In the rows, zero is written as 128.
Each row of R is roughly a mix of the hidden directions of one of a few groups; some rows fit no group.
R, 104 rows:
[[150 184 128 150  90 102  96 118 129  87]
 [163 149 120 130  87 112  98 101 107  71]
 [113 155 108 153 110  85 129  63 147 147]
 [136 149 141  77 170 137 167 119 164 159]
 [135 119 168 106 147 157 170 188 126 144]
 [172  74 177 111 136 158 113 119 116 120]
 [ 90 120 104  96 184 140 162 135 131 166]
 [ 79  99 136 120 178 166 128 132 120 169]
 [141 177 176 120  83 123 123 157 129  94]
 [180 141 159  90 147 128 139 153 156  86]
 [195 130 125 165  85 111 118 118 137 101]
 [136 107 133 147 108 114 156  74 153 185]
 [ 90 134 107  77 183 156 126 103 131 126]
 [ 97  91 145 139  97 158 116 111 147 188]
 [103 186 104 162  78 120 130 153 136 116]
 [106 120 122  94 180 124 154  67 119 135]
 [ 73 144 132  85 165 105 134 117 123 170]
 [ 98 189 141  87 135 131 139 168 129  99]
 [142 132 151  91 143 128 132 163  80  72]
 [ 88 119 128  79 174 104 147 100 109 154]
 [155 137 170 121 120 153 140 200 137 110]
 [128  99 148 102 111 114 128  69  76 151]
 [126 139 145 156  85 151  98 183 147  94]
 [181 122 104 143 124 175 134 147  80 110]
 [149 164 128 128  85  59 117 108 135 121]
 [102 123 150  78 130 107 119  60 113 132]
 [156 140  89 176  86 111 110 132 101  94]
 [122 162 126 151  58 126  89 120 127 101]
 [151 109 164 109 131 171 150 184 151 151]
 [154 102  98  98 160 108 151 132 190 138]
 [125 186  87  85 149 104 157 113 121 133]
 [176 105 142 155  89 140 113 136 130  71]
 [171 182 139  96 104 117 111 116 146  87]
 [102 111 102  85 173 166  98  96 139 131]
 [160 144 152 100 153 150 141 178  92  92]
 [122  66 150 109 131 134 114 100 179 152]
 [ 77 178 160 121 116 142  90 100 116 120]
 [128  98 113 181 113 127 107 100 189 126]
 [158  87  95  91 159 120 172 113 114 153]
 [153 174 103  99 142 128 100 162 141  79]
 [147 150 141 150  72 144  95 174 135  97]
 [ 60 130 138 110 129 188 109 130 125 134]
 [108  93 121 121 151 121  97 113  63  91]
 [129 129  97 146 120  60 110  82 105 123]
 [ 81 178  75 106 128 139 143 116 107 135]
 [ 93  84 135 134 128 123 133 110 184 176]
 [104 114  90 129 176 119 153  91 150 173]
 [148 180  73 126 147 113 134 155 120  91]
 [137 108 158  81 153 177 128 176 117 127]
 [ 80 179 131 132  78 143 136  96 129 144]
 [ 87 111 126 108 180 155 152 123 132 179]
 [ 92  90 143  95 174 146 170 126 134 155]
 [178  89 155 145 141 110 116 165 121  83]
 [ 86 145  84 145 121 148 123  65 141 139]
 [ 92 150  84 114 178 115 140 125 167 156]
 [154 123 199 126  88 130 139 148 138 160]
 [ 79 147 127 138 105 123  67 101 161 125]
 [131 113  73 184 113 125 100  95 150 133]
 [ 96  79 104 132 122 115 140  82  78 119]
 [108 102 100  87 182 166 132 156 111 131]
 [149  71 157 172 141 107 134 145 145 166]
 [181 110 123 159 147 110 135 185 134  97]
 [168 131 117 157  96  83 137  90 172 130]
 [119 158 142 143  83  74 142  95 143 162]
 [141 123 205  83 113 147 132 129 116 135]
 [163 165 156 154  99  75 129 134 163 120]
 [123 129 135 127 108 170 140 188  85  94]
 [131 166 105 169 124  88 134  93 177 130]
 [180 124 131 153 161  74 144 125 164 120]
 [128 134 169  90 126 178 134 174 110  99]
 [ 84 119 126 100 167  98 149 104 120 180]
 [109  98 100 148 143  84 164  89 153 160]
 [107 161 171 165  85 132  88 121 114 106]
 [147 143 162 104 159 139 158 191 116 104]
 [105 101 149  80 132 192 113 139 113 144]
 [128  64 179 114 141 162 145 137 132 150]
 [192 142 127 141 122  65 141 137 142 124]
 [135 115 150 161  77 129 127 146 153 189]
 [155 146 104 134 165 109 189 169 119 113]
 [153 109 126 174  78 144 118 162  95 100]
 [ 99 175  98 128 142  86 135 112  80 105]
 [174 103 139 121 155 118 195 156 133 134]
 [184 108 168 159  96 102 107 132 150 111]
 [110 138 104 126  84  85 119  81  91 103]
 [ 82 104 119 148 131  93 142 105 119 190]
 [168 112 191 111 123 120 132 117 179 137]
 [ 60 137 135  93 152 169 114 121 121 149]
 [165 111 105 184  86  95 124 111 147 118]
 [ 84  90 110 181 136 148 146 110 116 162]
 [120 100 104 104 194 132 169 157 124 125]
 [146 172 182 122 117 132 131 183 124 102]
 [177 128 112 105 127 110 129 140 201 124]
 [ 99 119 135 104 170 139 179 114 139 180]
 [137  93 139  82 172 162 134 170 153 127]
 [164 152 175 122 132 123 168 178 109 107]
 [143  70 177 165 119 111 113 155 143 133]
 [115 104 163 128 158 179 121 159  88  99]
 [186 107 115 164 127  81 127 145 106 100]
 [131 163 122 161  62 110  92 125 131 104]
 [ 55 132 105 137 129 126 110 110  96 166]
 [138 108 183 119  81 122 108  92 122 167]
 [ 99 164  78 153 117  96 147 150  95 103]
 [140  84 114  94 132 108 122  87 181 155]
 [ 93 140 108 181 114  91 163 107 128 163]]

Here is one row from each group, named. Which group is each of the other rows in?
[156 173  91  92 129 103  95 126 141  87] -> (26)
[138 143 150 134  57 121 100 108 140  86] -> (25)
[134 141 153 152  49 144  95 129 135 134] -> (119)

[100 144 178  73 120 129 153 119  87 136] -> (119)
[106  97 156 121 125 194 133  93 150 154] -> (25)
[ 75 134  89 109 136 177 111  90 117 125] -> (119)
[ 71 124 154 108 118 145 112  78 134 167] -> (25)
[106  78 127 177  87 149 107 105 105 123] -> (25)
[ 63 135 140 131  99 180 115 126 147 150] -> (25)
[100 151  99 108 106  89 139  67 107 143] -> (25)
[199 131 127 162  99  90 134 134 146 116] -> (25)
[134 182 110 141 110  61 141 109 142 117] -> (26)
[102 152 101 136 128  72 134  77 142 160] -> (119)
[134 127 173 106 123 177 104 152  78 109] -> (26)
